Luzok: [146  99 102 189 188 172  74 199 150 155 108 138 162]
dite: [143 101  97 175 156 205  63 192 119 129  39 114 151]
kuli: [112 108 108 117 117 114 105 118 113 114 111 112 114]
fifub: [115 110 111 117 115 114 110 115 115 112 113 112 115]
zop: [125 126 125 117 107 108 136 102 125 104 135 113 118]
size: [112 108 108 117 117 114 105]	7
size: [112 108 108 117 117]	5
size: [115 110 111 117 115 114 110 115 115 112 113 112 115]	13
asked: [110 111 117 115 114 110]	fifub
asked: [108 117 117 114 105 118 113 114 111]	kuli

dunu: [111 155 157 131 110 126 139 147 142 156 120 139  80 102 147 132 136 133
 126 146  64  76 141 158  78 144 133  92 147 153  99 100 107 153 189  93
 156 138 161 145 126 110 108 116 152 113 145 143  85  93 150 138]
Keda: [111 193 138 131 129 126 119 182 145 123 145 141  96 145 166 132 166 165
 162 160  77  98 142 105 101 152 145  90 160 177  78 113 107 153 189 113
 139 106 134 155 129  83 122 137 162 126 148 143  66  97 175 160]
puval: [132 152 127 139 145 126 119 163 142 106 128 116 103 144 147 132 131 166
 145 146  66  98 156 113 126 144 133  89 151 159  92 127 106 177 160 153
 122 130 152 151 142  69 137 134 136 140 155 143  90 108 157 160]
Fek: [105 154 154 128 102 127 150 131 134 158  94 139  76  87 147 135 136 117
 106 154  56  63 145 171  65 134 130  91 147 136 116  83 107 153 187 100
 158 153 174 145 111 117 115 114 145 111 136 143  90  93 143 142]
nunar: [107 153 189  92 156 155 149 117 137 131 122 139  93 114 146 132 150 115
 148 195  87 100 161 121 101 126 122 134 147 135 133  58 137 133 171 113
 183 130 140 142 126 109 154 125 145 126 112 143  84  97 154 159]
fivup: [103 152 158 103 129 121 124 163 142 154 132 140  87 119 150 132 143 143
 128 128  77  82 126 130  72 146 133  90 147 159  84 127 106 153 181  92
 123 130 152 148 115 118  83 125 148 110 145 141  92  96 146 134]
gona: [113 152 131 132 150 126 117 174 142 110 129 136 105 144 147 132 136 163
 139 134  77  98 142 110 116 144 133  84 147 159  92 140 106 173 154 147
 110 118 148 145 133  73 124 136 139 131 157 143  91 115 157 150]
dobuf: [111 174 138 159  97 155 149 117 137 131 122 139  93 114 146 132 150 115
 148 195  87 100 161 155 101 126 122 134 147 135 133  58 137 133 171 113
 183 130 140 142 126 109 154 125 145 126 112 143  84  97 154 159]
gepar: [167 105  80 174 151 157 119 115 134  76 112 103 148 144 119 116  88 128
 143 139 118 153 163 120 182 113 114 129 133 108 146 127 127 144  79 183
 120 130 129 120 153  87 189 129  88 159 128 142 132 156 143 153]
asked: [113 107]	Keda
size: [113 152 131 132 150 126 117 174 142 110 129 136 105 144 147 132 136 163
 139 134  77  98 142 110 116 144 133  84 147 159  92 140 106 173 154 147
 110 118 148 145 133  73 124 136 139 131 157 143  91 115 157 150]	52
asked: [152 148 115 118  83]	fivup
asked: [107 153 189  93 156]	dunu

Tekez: [136 148 140 166 144 162 135 159 136 145 141 131 120 133 129 140 120 143
 130 145 152 112 138 128 131 151 161 135 125 155 149 154 152 148 146 142
 131 132 143 147 143 122 148 147 137 152 151 137 150 165 134]
Teziv: [152 159 144 196 168 158 136 162 140 169 164 112 113 134 143 164 122 144
 124 170 165 125 137 141 145 144 166 120 146 149 158 168 185 162 146 151
 132 139 147 132 144 105 141 134 146 170 158 144 166 165 146]
Lero: [129 138 125 156 149 117 123 131 122 147 142  90 107 122 127 147 118 120
 106 146 134 127 123 129 131 119 126 101 140 113 134 129 159 132 123 134
 111 122 120 105 114  95 109 110 135 136 124 133 141 126 127]
vala: [111 119 117 113 116 116 119 119 116 115 113 116 118 119 113 115 118 116
 116 114 114 116 120 115 115 120 115 119 116 116 118 111 114 113 118 119
 113 115 114 119 114 119 115 121 120 112 113 120 117 118 114]
biz: [105 153 138 169 125 202 129 189 128 123 114 142  99 125  94 111  93 147
 125 123 153  55 140  96 100 182 188 150  78 188 154 155 130 140 157 140
 113 111 139 181 144 105 167 180 128 145 159 131 148 207 107]
sem: [ 98 156 137 176 120 219 126 201 125 118 107 145  89 121  83 102  80 150
 122 118 157  33 140  84  90 193 202 154  61 202 158 161 127 141 162 139
 108 104 140 193 150 116 176 191 123 147 165 127 150 225  99]
Muned: [116 121 118 123 121 119 118 121 117 120 119 114 115 118 116 120 116 118
 115 120 119 115 118 117 117 119 120 116 118 118 120 118 122 118 119 120
 115 116 117 117 116 114 117 118 120 119 118 119 120 121 117]
Rolu: [107 152 139 161 124 196 133 184 130 122 114 147 107 129  98 111 100 148
 129 121 150  65 142 100 104 181 183 154  83 185 153 151 126 138 157 140
 117 115 139 181 146 128 166 180 130 141 156 133 146 201 110]
Meril: [111 120 118 112 118 114 120 119 117 116 114 116 119 120 114 117 120 116
 116 114 114 119 121 117 116 120 113 119 118 115 118 109 115 112 118 120
 113 115 113 118 112 119 113 121 122 111 112 122 117 116 114]
vad: [142 135 138 149 131 162 133 147 139 134 136 151 130 131 135 130 125 144
 142 137 147 117 133 130 132 145 158 145 121 158 140 158 135 148 142 133
 145 137 149 151 152 138 156 146 126 150 154 127 139 157 138]
vuti: [ 96 156 138 174 117 224 127 204 125 114 104 150  90 121  80  98  79 152
 124 115 157  28 141  82  88 197 205 159  56 207 158 162 122 140 164 139
 109 104 141 198 152 120 180 196 122 146 167 127 149 229  97]
size: [116 121 118 123 121 119 118 121 117 120 119 114 115]	13
size: [116 121 118 123 121 119 118 121 117 120 119 114 115 118 116 120 116 118
 115 120]	20
asked: [152 159 144 196 168 158 136 162 140 169 164 112 113 134 143 164 122 144
 124 170 165 125 137 141 145 144 166 120 146 149 158 168 185 162 146 151
 132 139 147 132 144 105 141 134 146 170 158 144 166 165 146]	Teziv
size: [ 96 156 138 174 117 224 127 204 125 114 104 150]	12
size: [116 121 118 123 121 119 118 121 117 120 119 114 115 118 116 120 116 118
 115 120 119 115 118 117 117 119 120 116 118 118 120 118 122 118 119 120
 115 116 117 117 116 114 117 118 120 119 118 119 120 121 117]	51

reli: [135 198 124  84 141 126 136  92 141 146 123 138 131 125  84 104 145 189
 202 130 193 147 111 209 136 101 134  85  99 123]
vusab: [ 90 132 132 136 135 104 211 159 171 129 140 131 149 158 175 158 128 185
 199 134 175 128 135 198 124  84 141 126 136  91]
runo: [209 132 136 141 138 106 209 106  93 146 123 138 131 125  84 104 145 189
 202 130 193 147 111 209 131 137 135 128 151 117]
size: [135 198 124]	3
size: [135 198]	2
size: [135 198 124  84]	4
asked: [199 134 175 128 135 198 124  84 141]	vusab
asked: [135 198 124  84 141 126 136  91]	vusab
asked: [136 135 104]	vusab
asked: [ 92 141 146 123 138 131]	reli

Zozil: [118 118 118 117 115 111 116 122 116 113 116 117 113 115 117 112 118 110
 122 114 114 113 115 117 121 120 114 117 115 117 116 115 117 111 110 114
 116 111 117 115 118 115 121]
bule: [141 157 154 151 129 136 147 152 143 141 142 136 136 151 139 132 149 138
 157 143 121 137 133 155 159 143 146 149 155 145 145 143 158 144 132 134
 147 136 150 152 141 139 154]
dakil: [135 145 142 144 129 157 142 122 145 153 139 130 153 157 140 149 139 159
 126 147 136 153 123 119 114 120 114 115 117 116 121 114 120 118 117 114
 114 117 118 119 122 116 118]
sir: [135 145 142 144 129 157 142 122 145 153 139 130 153 157 140 149 139 159
 126 147 136 153 143 146 128 130 148 140 153 136 147 143 151 160 154 138
 140 157 141 152 135 140 130]
Dudun: [125 135 128 129  92 127 118 112 134 136 117 102 144 151 130 119 126 132
 119 124 109 141 132 134 110 118 117 117 134 113 136 111 143 135 120 105
 111 125 124 136 127 115 120]
bod: [136 142 144 141 153 136 147 152 133 132 144 150 122 128 132 138 142 134
 150 141 136 125 128 141 159 142 149 150 142 148 133 150 138 141 138 140
 154 157 160 139 135 144 149]
moku: [147 128 143 131 211  87 155 218 109  85 154 199  61  60 121 115 148  75
 201 125 150  69 105 124 218 176 143 166 107 173 103 162 100  76 104 173
 172  93 147 103 144 154 188]
asked: [160 154 138 140 157 141]	sir
asked: [135 145 142 144 129 157 142 122 145 153 139 130 153 157 140 149 139 159
 126 147 136 153 143 146 128 130 148 140 153 136 147 143 151 160 154 138
 140 157 141 152 135 140 130]	sir

Tar: [122 133 123 122 112 129 136 149 135 130 128 114 131 157 131 145 131 128
 110]
daki: [135 126 133 131 140 116 129 141 137 127 128 131 121 135 111 115 129 130
 129]
Tamom: [133 126 126 138 126 102 127 122 133 123 121 112 129 101 108 120 124 126
 175]
biti: [133 126 126 138 126 102 127 122 133 124 125 135 131 142 171  44 118 130
  73]
Morab: [135 132 136 131 141 160 127 118 139 125 131 152 125 111 161  86 123 133
 150]
kupud: [125 135 134 115 136 105 125 106 124 126 124 150 124 104  97 177 126 136
 147]
fito: [135 132 136 131 141 160 127  80 139 125 131 152 125 111 161  86 123 133
 150]
asked: [122 133 123 121 112 129]	Tamom
asked: [129 141 137 127 128 131 121 135 111]	daki
size: [135 132 136 131 141 160 127  80 139 125 131 152 125 111 161  86 123 133
 150]	19
size: [135 126 133 131 140 116 129 141 137 127 128 131 121 135 111 115 129 130
 129]	19

lan: [148 189 148 125 127 146 161  32 125 136]
vof: [146 164 167  89 127 140 176  57 126 160]
Novok: [134 155 140  27 122  80 157  78 125 141]
asked: [134 155 140  27 122  80]	Novok
asked: [146 161]	lan
size: [134]	1
size: [148 189 148 125]	4
asked: [125 127 146 161]	lan
asked: [ 27 122  80]	Novok

Gikik: [154  91 196 162  53]
zufif: [ 91 154 165 166  60]
Pakek: [180 164 173 166  57]
Bama: [147  72 181 164  56]
vatik: [151  82 190 163  54]
fibam: [134  46 147 166  67]
asked: [181 164]	Bama
asked: [154  91]	Gikik
asked: [ 91 154]	zufif
asked: [154 165 166]	zufif
asked: [ 82 190 163  54]	vatik

tisod: [129 144 133 130 132 124 136 137 140 113 122 143 113 144 116 145 124 134
 118 134 140 113 127 132 118 113 139 141 137 120 120 125 111 120 138 135
 112 137 123 144 128 132 143 127 121 124 133 123 139 136 109 131 142 140
 135 147 139 131 119 132 115 124 110 140]
Zabo: [120 140 146 136 139 134 147 147 146 109 124 140 121 124 120 146 130 120
 125 127 142 115 145 117 127 125 142 112 136 130 145 137  98 119 128 134
 115 127 138 120 115 137 141 145 147 118 126 147 150 136 112 136 152 141
 110 119 130 136 127 138 107 128 106 102]
gisot: [125 115 146 128 116 148 128 107 109 128 126 116 125 107 144 105 117 131
 148  84 130 144 124 132 153 137 114 133 111 136 102 150 149 138 112 113
 146 134 134 106 152 120 125 154 168 129 115 115 119  96 140 129 118 127
 109 141 121 127 122  98 127 168 138 125]
votog: [146 144 115 123 127 110 146 165  73 131 174 151 164  88 169 122 122 141
 123 162 126 169 148 112 108 144 104 143 110 125 159  40 158 133 109 110
 135 135 127 138 103 138 120 152 112 116 123 148  94 125 150 122 162 115
 146  75 159 134 140 114 192 129 124 133]
sim: [129 144 133 130 132 124 136 137 140 113 122 143 113 144 116 145 124 134
 118 134 140 113 127 132 118 113 139 141 137 120 120 125 145 140 115 112
 142 135 136 106 152 112 124 155 166 130 115 114 119  96 140 134 114 123
 110 146 126 122 124 100 129 165 131 122]
nogid: [143 131 121 136 118 124 120 145 144 121 127 117 141 133 142 144 120 149
 143 136 124 113 116 124 134 117 113 129 134 142 137 130 129 122 139 118
 129 136 124 129 115 126 140 116 126 122 114 141 140 105 139 124 118 118
 123 135 152 120 123 123 144 119 132 107]
size: [146 144 115 123 127 110 146 165  73 131 174 151 164  88 169 122 122 141
 123 162 126 169 148 112 108 144 104 143 110 125 159  40 158 133 109 110]	36
asked: [121 124 133 123 139 136 109 131 142 140]	tisod

muf: [148 166 144 121 160 136 103 143 157  82  94  60 198 150 180  95  61 181
  65 131  83 110  86  98 124 124 193  72  70 129 126]
dok: [ 81 200  65 116  80 151  56 170  66 107 118  74 113 103 156  75 111 106
 184 200 199 140 165 143 140  85 124 118 117 150 174]
lito: [ 67 196 146 170  64  69 176  99 163 149 176 101 193 198  58 142 143 121
 147  73 107 147 151  77  69 178  71 164 190 184 197]
duga: [192 167  82 157 158 168 197 153  73 188  67 180  76 181 183 183 136 108
 175 155 163  82 102 170 150 170  62 191 131  97 151]
kuv: [148  67  92  73  91 100 176 188 180 119 179 106  84  74 195 113 167  90
 107  67 104  61 164  94 128 172 131 128 161  77 187]
rekug: [163 100 123  70 200 184 129 148  87 162 162  69 158 103 182 152 189  89
  96 184 189  99 177 109 151 198 109 162 196  92 153]
size: [ 67 196 146 170  64  69 176  99 163 149 176 101 193 198  58 142 143 121
 147  73 107 147 151  77  69 178  71 164 190 184 197]	31
asked: [184 200 199 140 165 143 140]	dok
asked: [163 149 176 101 193 198]	lito
asked: [184 189  99 177 109 151 198 109 162 196  92 153]	rekug

magas: [121 130 146 169 136 138 178 133 131  77  90 133 178 145 104 127 127 167
 151 137  99  98 119 181 115 110 123 126 132 147 111 104  97 144 122 133]
lut: [121 130 146 169 136 138 178 133 131  77  90 133 178 145 104 127 127 167
 151 137  67 112 101 203  79  85  71  79 132 114 125  55 109  75  91 120]
gep: [170  84 171 104 123  75  71 149  90 196 201 110  88 128 157  65  78 135
 183  93  75 126 125 189  84  70  86  63 114 136 117  83 110  81 106 120]
size: [170  84 171 104 123  75  71 149  90 196 201 110  88 128 157  65]	16
size: [121 130 146 169 136 138 178 133 131  77  90 133 178 145 104 127 127 167
 151 137  67]	21

lufol: [135 137 110  98  90 139 158 103 131 179 153 116 156 157 124 111 115 139
 109 102 135 133  66 134  55 110 126 148 127 138 130 139 131  85 111 100
  90 154 128 106 127 161 134 155  65]
falan: [167 122 143 116  84 118 155 121 128 192 144  88 161 146 160 108 146 142
  97  75 143 172 150 140  93 128 122 136 104 139 131 171 131  94 126 136
 124 149 115  74 134 141 126 162  77]
Nufub: [178 111 171 143 101 101 136 144 127 165 138  83 151 117 167 122 174 146
  97  78 137 128 140 150 172  93 109 119  91 124 133 178 126 122 150 159
 149 132 103  75 138 121 141 148 132]
napan: [ 97 144  85  91 112 149 148 106 131 136 160 149 138 136  85 125  97 133
 127 135 119 146  70 126  43 144 125 146 142 120 136 104 122  95 116  76
  73 138 133 145 126 160 155 133 106]
Bupit: [134 155 110  98  90 139 158 103 131 179 153 116 156 157 124 111 115 139
 109 102 135 133  66 134  55 110 126 148 127 138 130 139 131  85 111  85
  78 149 132 126 126 164 145 146  80]
sovo: [175 108 178 157 117  98 123 151 128 141 137  91 142 106 159 132 179 150
 105  94 128 134 154 153 189 108 101 113  95 115 132 171 124 139 159 163
 154 125 103  89 137 116 152 137 162]
Bes: [175 116 159 129  90 108 147 133 127 183 140  83 157 133 168 113 162 144
  95  72 142 125 121 146 145  85 116 128  95 133 132 179 129 106 138 150
 139 140 108  70 137 130 131 157 101]
asked: [128 140 150 172  93]	Nufub
size: [175 108 178 157 117  98 123 151 128 141 137  91 142 106 159 132 179 150
 105  94 128 134 154 153 189 108 101 113  95 115 132 171 124 139 159 163
 154 125 103  89 137 116 152 137 162]	45
asked: [134 154]	sovo
size: [167 122 143 116  84 118 155 121 128 192 144  88 161 146 160 108 146 142
  97  75 143 172 150 140  93 128 122 136 104 139 131 171 131  94 126]	35
size: [ 97 144  85  91 112 149 148 106 131 136 160 149 138 136  85 125  97 133
 127 135 119 146  70 126  43 144 125 146 142 120 136 104 122  95 116]	35

ribu: [128 127  79  36]
Zonu: [ 41  50 203  77]
Fer: [139  54 175 207]
vavu: [ 54 139 203 162]
asked: [175 207]	Fer
asked: [139  54]	Fer
asked: [127  79  36]	ribu
size: [ 41  50 203  77]	4
size: [ 54 139 203 162]	4
size: [ 41  50 203]	3

